In the data rows, the value 128 means zero.
Here are some points:
[120 107 119 130 122 255 125 233 111 113 123 127 124 143 141 114]
[117 154 113 124 117 142 212 133 134 179 116 111 112 111 112 117]
[150 115 114 111 123 111 110 116 121 111 107 111 112 111 107 116]
[101 111 118 162 124 114 117 121 122 119 127 128 117 115 114 128]
[109 115 116 115 112 109 128 104 255 123 120 123 132 123 134 122]
[119 123 113 119 123 106 116 114 119 124 144 124 106 112 120 117]
[115 123 124 116 166 128  98 138 106 101 114 110 109 255 255 111]
[117 106 141 105 100 111 110 116 154 108 118 111 108 123 129 108]
[118 175 163 116 131 125 145 113 113 154 121 123 130 115 114 129]
[106 107 116 122 170 117 121 118 118 115 103 108 119 122 116 112]
[121 129 117 118 255 113 111 126 134 124 107 103 113 166 157 116]
[126 109 117 120 141 154 121 180 101  97 114 115 109 240 253 129]
[108 100 119 132 115 227 129 182 110 113 118 116 120 129 126 117]
[255 125 116 116 111 119 114 113 112 122 130 124 106 116 120 120]
[103 243 126 112 125 114 177 110 133 217 124 128 133 130 116 108]
[124 121 255 124 126 134 115 128 114 104 117 125 113 110 128 130]
[118 122 128 141 127 113 119 108 113 117 129 126 106 116 126 129]
[118 120 125 208 122 138 137 133 119 111 105 118 115 112 118 155]
[106 108 117 120 173 109 112 109 117 120 106 113 122 130 127 114]
[117 110 117 231 115 116 108 118 107 111 114 120 132 130 127 253]
[129 116 214 115 110 114 104 132 126 102 122 125 125 121 116 120]
Here are 11 more points, each followed by its number:
[113 116 117 114 119 118 115 119 146 120 145 166 228 122 132 141] 0
[134 115 122 196 129 124 117 133 118 111 110 112 120 119 118 231] 1
[124 127 110 121 101 160 164 146 114 138 118 113 112 119 121 123] 2
[125 121 123 112 110 120 113 122 114 122 255 216 148 116 111 112] 3
[228 114 116 108 109 110 109 118 120 116 111 111 112 115 109 122] 4
[112 116 131 131 119 123 117 128 139 118 152 177 255 121 119 126] 5
[120 118 120 236 118 110 104 115 109 115 112 112 120 117 118 201] 6
[101 107 121 110  97 112 118 123 116 123 211 255 183 113 118 113] 7
[140 116 116 160 118 120 108 111 108 112 102 110 123 115 112 195] 8
[118 122 107  95 117 117 119 107 249 126 116 119 143 116 112 121] 9
[121 111 121 116 118 123 121 134 132 120 203 153 121 125 119 109] 10
Which of these numbered points is nearest to each point below, ignoring the 3 directions in which the first points spread most? Its number follows each.
[254 119 118 118 112 116 120 125 124 126 125 119 118 120 118 121] > 4
[129 116 116 214 118 118 119 128 112 114 109 107 119 121 117 255] > 1
[122 207 120 110 127 104 158 105 109 187 129 122 112 114 123 134] > 8
[110 111 119 213 110 118 114 119 120 116 105 113 122 114 118 177] > 6
[245 120 106 106 104 118 120 119 110 113 116 117 120 118 106 133] > 4
[125 119 110 110 117 110 120 103 255 121 113 113 124 125 122 113] > 9
Here are 11 other points, each followed by its number:
[110 124 120 119 238 113 117 122 123 128 119 111 115 138 142 126] 0
[113 106 108 126 112 182 140 155 114 123 103 108 116 119 124 120] 1
[125 187 138 125 135 116 151 108 105 156 115 114 111 114 120 130] 2
[124 201 101 106 111 114 255 119 122 237 129 120 118 114 106 112] 3
[115 110 107 115 149 105 110 109 109 111 111 108 109 101  96 107] 4
[112 120 138 135 122 120 116 122 117 105 157 206 255 113 109 126] 5
[115 114 111 120 120 118 131 121 122 118 127 119 106 112 113 114] 6
[122 104 175 124 122 127 119 134 149 122 111 106 114 114 126 120] 7
[111 119 109 115 218 135 118 131 119 116 104 112 116 197 186 102] 8
[114 108 113 122 119 255 130 208 111 102 104 114 120 130 129 113] 9
[157 117 115 148 116 111 104 125 134 135 124 124 124 124 130 174] 10
Which of these numbered points is nearest to each point below, ignoring the 3 directions in which the first points spread most? Its number follows each.
[118 125 122 116 199 117 116 121 122 125 123 123 127 139 135 122] > 8
[111 255 117 110 124 102 190 103 116 228 109 108 109 121 113 104] > 2
[130 153 118 117 116 152 174 138 124 157 112 111 115 102 107 123] > 1
[109 107 100 110 186 126 114 129 113 120 114 106 105 236 229 116] > 1
[107 118 131 121 116 127 117 130 138 124 179 218 232 119 128 127] > 5
[122 146 168 114 119 107 117 104  97 119 112 124 121 110 116 134] > 2
